Here are some numbered points:
[-21 -32  77  89   3 -11 -51  71  -3  44 -31 -24 -22 -44 -54 -18  86 -17] 0
[-21 -31 -19 -11 -11 -12 -33  -4  -6  48 -27 -30 -20   3 -56 -15   2 -20] 1
[-21 -25  71 -19  -3  -8 -33  75  -2  51  70 -29 -21 -39 -53 -18 -16   9] 2
[-31 -35 -26 -10   7 -12 -38 -29 -10  55 -31 -30 -17  -9 -14  -6 -23 -26] 3
[ 76  78  77 -17  -7 -12 -34  70  -1 -47  75  69  77 -46 -46 -20   3 -28] 4
[-20 -29 -17  -4   4  -8 -44 -24  -1  48 -36 -39 -24 -41  50 -28 -19 -21] 5
[ -1  79 -24  -8   1  -5  55 -34  16 -59  41  70  27  61  61  -8 -18  77] 6
[ 88 -30 -30 -10  -4  -2  13 -29  88 -43 -37 -15 -32  53  62 -20 -19 -25] 7
[-21 -25  57  81   1 -13 -35  42  -2  54 -25 -38 -20  62 -47  -9  81 -22] 8
[-12 -25  80 -19  -9 -10 -36  67   3  52  66 -20 -22 -38 -12 -20 -12 -10] 9
[-31 -27  24  -9  -1  -5 -36 -19 -10  15 -43 -24 -15  59 -40  35 -20 -21] 10
[-15 -30 -18 -15  -8 -12  -5 -24  -5  34 -29 -28 -31  20  48 -24 -17 -23] 11
[-20 -34 -23 -13  -8  11  44 -42   0 -20 -31 -29 -21  57 -25  81 -18   1] 12
[ 76 -23 -25 -17   1  -2 -14 -33  91 -46 -31 -24 -27  62  55 -20 -16 -17] 13
[ 81  74 -26 -10  40  31 -39  65  -4 -42  82  77  76 -26 -65 -17  -9 -22] 14
[-21 -29 -19 -12  12  -1  66 -30 -12  46 -34   5 -23 -43  52 -18 -17 -15] 15
[-25 -33 -22 -14  -7  16  65 -31  27  51 -27 -25   0  -5  51 -21 -14 -16] 16
[-26  55 -24  -9  -3  -2  70  14  -3 -57  67 -24 -28  53  36  78 -15  77] 17
[ 77  76 -22 -19   4   1 -36  70  -4 -51  72  69  78 -18 -44  -9  85  33] 18
[-29 -29  47  89 -18  -6 -47  14   1  54 -36 -36 -29 -40 -56  -5  86 -22] 19
[-15 -22  72  -4  -2  -1 -30  69  -3  56  79 -23 -23 -50 -56 -28 -12  -5] 20
[-12 -32  88  46  -1  -4 -29  58  -8  58 -22 -31 -21  45 -51 -25  82 -18] 21
[ 17  73 -31 -14  -7  -4   5  66  -6 -50  73 -34 -27  58 -32  84 -22  67] 22
[-20 -36 -27  -8   0 -13  65 -41  10  46 -38 -28 -26  -4  61 -24 -10 -26] 23
[-15 -24 -19  -8  -2   0  63 -37   1  53 -27   9 -15 -40  47 -13 -21 -22] 24
[ -9 -36 -18  24  -2  -6 -44 -21   4  48 -27 -20 -32  34 -32 -24  54 -23] 25
[ 70  -3 -27 -13  -2 -12  -1 -34 -14 -45  36  80  37  -7 -48 -24 -18 -30] 26
[-19 -25   3  -7   2  -5 -41 -36   1  58 -31 -23 -16 -46 -44 -20 -21 -31] 27
[-22  19 -26  -7   0  -1 -15 -24  -7 -51  -8  65 -22  46 -39 -24  -9 -12] 28
[-31 -29 -13 -16   3  12  71 -44  -6  38 -29  -6 -30 -44  57 -27 -23 -24] 29
[-29 -29 -18  -6 -10   1 -28 -42 -12  57 -29 -37 -19 -57  31 -20 -28 -29] 30
[-31 -36  84  94 -11 -13 -22  77   1  52 -35 -34 -16 -46 -47 -16  84 -14] 31
New points follow, each followed by the numbers of its three nearest points above by angle, seen from the average point of the numbered points, nearest first.
[-27 -15 -23  61  -4 -11 -50  16  -2 -61 -33  72 -13  65 -53 -23  72 -27] ~ 28 25 8
[-32 -16 -23  -8  -7  -6 -17 -23  -1 -36 -24  80 -22  41 -30 -14 -17 -29] ~ 28 26 10
[-17  73 -30  32 -10  -6 -49  65 -13 -50  76 -34 -29  53  10  81  86  73] ~ 22 17 18
[-32 -24 -30  -2  -3  -7  17 -33  -1  12 -28 -25 -19  36  61  -7 -24 -17] ~ 11 23 16
[ 49  76 -21  -3  -6 -10 -35  72  -5 -50  76  72  36  50 -44 -26  81  72] ~ 18 14 4
[ 27  69 -18 -12   8  -7 -54  68  -7 -46  62 -24   5  33 -50  77  14  69] ~ 22 18 17
[-35 -34  30 -11  10  -2 -42   0   2  50 -31 -23 -23 -38 -46 -17 -19 -19] ~ 27 1 3
[-20 -29  55 -12 -10  -8 -26 -36  -5  51 -26 -32 -27 -45 -49 -19 -22 -34] ~ 27 3 30
[ 33  77 -16 -10 -12  33  64 -33   0 -56   1  72  86  51  54 -11 -20  18] ~ 6 26 28
[ 76  79 -23  21  17  -7 -31  70  -6 -49  71  71  74 -46 -57 -21 -10 -21] ~ 14 4 18
[-31 -28 -10  23  -9 -11 -38  -1  -7  60 -33  -1 -27 -42 -46 -20  49 -27] ~ 19 1 25
[-25  76 -22  -8   1   8  58 -42  30 -48 -30  74  45  60  64 -12 -19  90] ~ 6 17 28
[ 78  71   1  -9   2  -4 -40  68  -8 -57  72  34  78 -11 -50  33  76  77] ~ 18 14 4
[-28 -26 -24 -10  -8  -2 -40 -30  -6  55 -19 -24 -22 -33 -43 -26 -12 -27] ~ 27 3 1
[ 44 -28 -20 -23   7 -13  20 -29  -3 -48 -17  74   7 -39 -22 -27 -17 -29] ~ 26 28 14
[-12  69 -27  -7 -13   1  61 -35   4 -37  -1  74  72  58  45 -22 -21  83] ~ 6 17 28
[ 76 -25 -29  -2  -2 -21 -39 -35  -1 -49 -34 -14 -22 -10 -50 -22 -11 -16] ~ 26 13 7
[-23 -26 -29  27  -3  -5 -37 -34 -12 -42 -22  60 -26  12 -22 -24  44 -24] ~ 28 26 25
[-17 -25 -26  -3   2  10  27 -31 -15 -36 -23 -32 -21  19  -6 -14 -25 -21] ~ 12 23 11
[  4 -31 -23 -15  -8 -10  26 -32   1 -52 -17 -38 -22  53 -44  85 -19 -30] ~ 12 10 17
[-21 -21 -28   5   3  -6 -35 -34  -2  60 -25   2 -26 -47 -36 -22  73 -24] ~ 25 27 19
[-28  83  -6  78  -7  -2  57 -25  -1 -44 -34  75  31  51  52 -19  -1  59] ~ 6 28 17
[-21 -31  -6 -10  -2 -13 -42 -26 -11  49 -30 -30 -27 -52 -32 -23  26 -15] ~ 27 1 3
[-27  17 -26 -12  -6 -16  66 -27  -9 -51 -11  54 -29  54  52  14 -16  31] ~ 6 17 28
[  19    6  -11  -59   54   18 -117  -37   15  -39  -86    2  -33   76
  -25   75   15  -76] ~ 10 13 28
[-25  81 -22  28   4 -11  66 -33   1 -51 -22  79  21  61  54 -32  35  71] ~ 6 28 17
[ 75  44  76 -15  53  -1 -42  66  -3 -47  72  84  80 -40 -50  -5 -29 -27] ~ 4 14 18
[ 73  75  53 -18  23 -11 -38  62   0 -45  68  50  74 -47 -47 -17  91  81] ~ 18 4 14
[-26 -32 -18   1  -1 -11  35 -34  -5 -55  11 -38 -28 -51  58 -21 -17 -31] ~ 29 23 15
